In the rows, 128 means zero.
One turn sends every row of this set to another row. A few are shown first. Where does it send the rows asked after them?
J_749: [102 129 119 142 123 127 119  89 125 133  90 120 136 123 131 146 100]
J_26: [127 110 111 113  97 133 136 103 122 137 100 125 153 116 130 115 106]
J_52: [111 165 103 145  96 112 124 112 144 132 124  79 156 141 135 146 126]
J_551: [125 124 135 154 131 124 129 129 141 132  81 111 131 125 121 164 128]
J_840: [120 152 129 134 168 126 142 133 132 120 139 144 129 131 132 168 141]
J_916: [114 132 102 105 134 143 149 131 128 105 152 140 148 118 149 105 122]
J_617: [110 140 140 128 160 129 146  80 129 150 138 106 136 145 128 146 142]
J_299: [148 105 126 124 107 130 146 144 135 137  91 117 149 120 120 134 134]
J_894: [121 129 145 100 142 146 128  93 114 143 150 116 122 134 117 109 122]
J_546: [126 157 119 143  93 124 107 149 146 117 124  78 132 135 122 136 124]
J_520: [116 139  85 155 122 109 136 150 163 133 145 122 101 138 132 118 147]
J_236: [126 115 142 112 135 153 138 135 140 119 141  92 128 129 126  93 137]
J_810: [109 150  79 154 129  98 140 117 152 149 147 131 111 145 134 133 144]
J_921: [133 160 109 118  88 109 122 104 121 156 135 103 156 144 118 147 122]
J_915: [122 144  84 132 119 104 132 114 134 160 157 147 104 140 122 121 132]
J_642: [114 129 137 140 153 136 157 122 154 126 128  83 143 140 137 127 159]
J_109: [131 134  90 131 113 115 127 146 144 144 156 138  94 134 119 107 135]
J_397: [135 134 115 119 148 131 166 153 140 117 142 136 154 126 141 138 156]
J_331: [100 149 117 119 157 137 124 112 119 108 149 147 123 122 140 134 108]
J_429: [148 153 125 114  87 124 108 139 124 141 134 101 132 137 104 137 120]

J_546 turns into J_52
J_749 turns into J_26
J_331 turns into J_916
Now these:
J_236 turns into J_642
J_109 turns into J_520

One turn sends every row of this set to another row. A few are shown first. Where does it send the rows asked after them?
J_869: [153 132 146  94 120  72 156 147 131 132 144 170  97 142]
J_483: [111 166 145 131 119  91 104 140 139 113 115 118 140 143]
J_593: [138 116 163  97 123  97 135 173 144 163 125 112 126 161]
J_901: [120 137 150  90 103  89 139 150 141 135 132  87 127 134]
J_303: [149 145 106  65 101  72 139 138 161 151 119 142 126 161]
J_67: [159 132 126  74 108  75 134 115 135 127 147  98 126 136]
J_420: [119 166 145 131 126  94  99 151 145 123 101 139 147 150]
J_559: [157 132 128  92 104  89 129 118 122 120 140  87 124 148]
J_17: [126 130 149  82 101  89 133 147 142 129 151  98 121 126]
J_332: [180 132 138  84 128  70 138 120 122 129 143 139 124 132]
J_820: [174 142 146  95 127  78 131 119 106 114 128 132 127 129]
J_796: [152 147  98  79  98  82 139 140 149 147 108 147 116 176]
J_599: [154 133 143  84 130  56 155 146 128 132 143 158 104 137]
J_715: [134 147 122  77 104  58 163 148 151 140 132 154 105 143]
J_720: [123 162 121  86 101  62 157 152 136 127 117 156 104 144]
J_833: [152 143 110  75  89  93 137 139 164 153 116 147 123 163]
J_469: [145 114 163  89 115  99 137 161 150 161 140 119 127 144]
J_524: [140 147 118 146 104  84 123 146 149 126 114 144 117 195]
J_527: [112 174 131 131 119  80 112 143 140 110 106 148 130 149]
J_222: [127 151 119  73  97  71 149 156 150 133 128 162 103 143]
J_217: [144 144 133 153 117  78 132 138 128 109 138 140 103 179]
J_854: [165 131 134  74 118  85 131 145 157 169 114 136 144 154]
J_987: [133 132 144 151 110  98 116 155 152 135 122 118 123 187]
J_215: [151 134 144 101 128  66 157 148 112 121 138 155  91 147]
J_70: [160 128 138  74 116 101 116 154 151 163 113 141 145 150]
J_158: [125 161 140 132 115  86 102 159 148 127  93 143 147 159]
J_375: [175 135 138  80 126  79 128 127 115 117 141 147 121 130]
J_458: [144 117 160  80 126  82 138 161 153 163 132 118 134 145]
J_270: [133 128 150  79 106  76 145 145 148 140 148  93 125 130]
J_169: [135 157 145 137 124  78 108 135 122  96 119 133 141 140]
J_549: [157 140 137  85 117  97 120 153 149 164  92 141 146 157]
J_690: [137 145 120 144 118  96 116 139 147 130 121 135 113 195]
J_858: [142 139 131 148 123  98 116 127 134 116 137 116 110 183]
J_576: [124 166 146 138 129  82 108 135 125 104 114 138 135 139]
J_911: [113 152 147 131 111  86 104 151 142 114 115 109 146 146]
J_399: [161 133 127  84  97  91 138 115 132 120 153 106 118 135]
J_353: [146 134 134 149 111  92 118 133 133 110 137 106 123 175]
J_669: [133 144 131 150 125  86 125 137 133 115 137 138 101 186]
J_660: [118 168 130 133 109  70 116 150 135 102 109 154 128 153]
J_555: [127 135 140 149 120 101 121 146 146 131 134 118 115 187]

J_549 turns into J_796
J_469 turns into J_70
J_715 turns into J_599
Now these:
J_660 turns into J_217
J_483 turns into J_555

One turn sends every row of this set to another row. A few are shown first. Where does it send the rows asked after them?
J_888: [131 110 143 130 138 143 108 109 122 141 130 139 147 152  94 125 132 108
 101 168 123 142 135 153 100 144 144 126 120 133 126 155 102 154 129  81
 129 121 145 125 116  93 122 102 147 163]
J_540: [121 128 141 141  92 125 151 111 124 140 109 150 120 159 118 163 138 131
 105 154 106 125 144 149 127 158 122 155  82  92 118 141 142 136 133 159
 138 118  99 153 106 141 131 125 159 127]
J_741: [140 137 134 141 108 162 176 139 118 131  99 119 151 111 106 107 115 104
  95 165 127 146 152 137 122 118 174 178  87 134 141 119 119 162 149 139
 119 109 129 144 111 103 113 120  97 132]
J_686: [131  80 123 142 113 122 109 122 147 125 131 103 136 143 149 124 144 144
 104 146 115 150 155 127 127 137 137 149 130 148 100 144 121 145 127 125
 151 117 107 100 118 124 125 123  59 118]
J_230: [127 109 100 168 123 103 156 128 133 119 126 157 130 153 141 157 114  88
 107 148 117 111 121 157 122 151 176 147 128 164 141 147 107 159 119 155
 133 117 100 144 110 117 111  90  63 140]
J_88: [129 150 141 164 107 142 175 149 113 131 126 148 150 109 128 150 127  93
 121 178 118 125 136 150 120 142 132 178 126 131 143 145 107 154 132 167
 129 131 132  83  98 138 114 114 150 157]
J_963: [119 131 136 152 108 139 175 148 121 126 138 142 143 111 152 148 136 102
 129 155 106 133 146 175 124 138 121 158 121 127 139 144 100 142 120 162
 123 147 136  77 100 130 120 127 152 154]
J_191: [139 117 144 130 105 171 169 148 119 125 112 118 137 131 122 121 130 119
 112 145 123 167 163 156 130 105 184 166  93 153 136 121 101 145 132 155
 109 130 139 139 102 111 105 134 107 154]
J_97: [129 146 115 151  98 123 152 122 114 123 113 150 138 169 124 182 143 118
 111 155 105 127 146 145 133 152 129 155  81  96 121 127 138 137 134 154
 147 119 115 157 121 131 123 115 145 133]
J_328: [155 120 151 189 136 150 117 119 117 133 142 116 127 155 126 148 137 105
  82 155 133 147 137 138 117 125 139 170 165 149 144 153 119 154 101 138
 127 127 108 145 137 126 107 117  63 171]
J_727: [132  97 152 162 126  98 144 123 142 140 113 161 108 150 137 146 122 115
 112 148 117 132 105 162 124 140 177 158 140 170 143 165 108 164 107 164
 115 134  83 135 107 125 111 106  95 151]
J_150: [137 125 132 143 122 151 119 101 118 127 131 137 138 158  77 117 145  97
  99 161 133 135 134 146 121 146 133 129 110 132 113 135  92 146 117  80
 127 120 137 130 117 109 118 111 153 172]
J_319: [136 128 121 145 114 131 154 129 124 127 125 170 135 176 142 191 133 137
 109 155 113 138 157 155 117 143 140 144  91 116 124 139 143 137 131 163
 142 119 122 153 122 129 117 104 146 134]
J_712: [138 120 143 141 114 168 185 127 128 125 105 126 138 109 116  82 104 112
  86 146 118 139 165 149 127 132 168 148  83 102 130 136 123 147 116 126
 121 105 110 129 119 109 120 132 103 116]
J_729: [172  98 140 137 116 126 123 130 157 139 121 113 129 150 114 118 132 127
 106 143 147 150 125 114 128 147 122 163 135 144 114 136 131 124 116 125
 137 111  86 108 130 137 105 130  71 117]
J_329: [143 112 157 140 117 169 172 131 123 116 109 127 124 123 126  99 121 131
 106 127 105 173 166 166 134 115 180 151  93 118 122 132 105 143  98 134
 116 132 118 119 121 108 108 141 119 136]
J_413: [131 117 149 145 112 126 146 115 128 141 114 170 117 161 134 173 129 152
 104 157 106 143 146 157 112 143 137 151  95 108 118 147 147 147 130 163
 137 122 104 146 116 132 127 110 164 127]
J_722: [123 130 101 177 106  88 160 111 128 117 119 137 123 144 123 135 129  75
 109 132 109 102 116 155 134 169 155 156 111 133 139 131 101 152  95 131
 131 126  78 141 116 120 120 122  79 127]
J_302: [132 106 121 174 117 161 127 112 118 129 146  98 126 145 121 138 130  82
  73 143 128 121 141 145 120 144 116 157 151 130 134 145 118 142 120 137
 137 111 108 155 119 131 119 114  41 156]
J_488: [126 102 144 121 121 154 117 107 131 142 130 134 137 154  88 111 142 102
  98 164 135 131 129 155 121 143 124 119 112 134 117 151  99 144 133  90
 119 120 141 134 106 109 127 110 148 172]
J_609: [132 113 143 182 122 138 120  95 119 142 141  94 109 126 118 123 136  99
  78 131 117 136 137 156 104 152 111 174 151 118 138 136 119 151  98 113
 129 130  91 142 130 116 125 139  72 135]
J_325: [128 136 129 162 111 157 188 139 123 125 128 158 140 100 124 133 111  90
 107 169 120 113 133 155 123 151 118 159 122 112 126 147 115 151 134 163
 137 115 120  81 101 144 118  99 139 142]
J_266: [141 106 123 166  98 125 120 114 145 122 130 111 134 147 127 112 156 138
  91 166 142 133 162 103 143 135 137 164 123 164  96 132 118 149 121 131
 143 109  97 110 114 147 123 128  71 132]
J_484: [129  96 160 180 123 144 121 106 131 145 155 108 112 143 148 125 143 121
  75 148 131 134 162 156 112 133 126 154 154 147 144 162 115 147  90 135
 111 133 101 141 117 129 131 144  79 159]
J_78: [161 110 128 150 110 111 115 131 141 136 139 103 142 157 123 137 141 126
 113 147 141 150 164 113 104 155 151 174 132 160 127 132 115 123 106 119
 139 120  98 106 114 128 104 148  78 115]
J_718: [111 102 145 166 100  90 152 105 141 135 113 140 100 141 132 116 138 105
 107 135 109 110 115 163 146 155 152 151 118 143 134 156  99 154  90 150
 112 137  67 135  98 134 131 136 103 143]
J_221: [130 130 131 156 120 149 185 137 125 121 132 155 131 100 138 137 118  99
 121 144 105 131 130 178 121 149 111 154 123 106 126 137 110 144 114 150
 133 135 121  72 116 130 116 112 148 134]
J_755: [128 115 126 139 127 153 120 109 120 129 143 139 150 163  94 125 135  97
  96 167 133 127 159 149 106 151 149 115 112 135 121 152  94 141 119  85
 131 113 147 128 106 105 121 108 145 168]

J_888 turns into J_488
J_325 turns into J_88
Now these:
J_609 turns into J_302
J_540 turns into J_97
J_78 turns into J_686
J_727 turns into J_718
J_741 turns into J_191

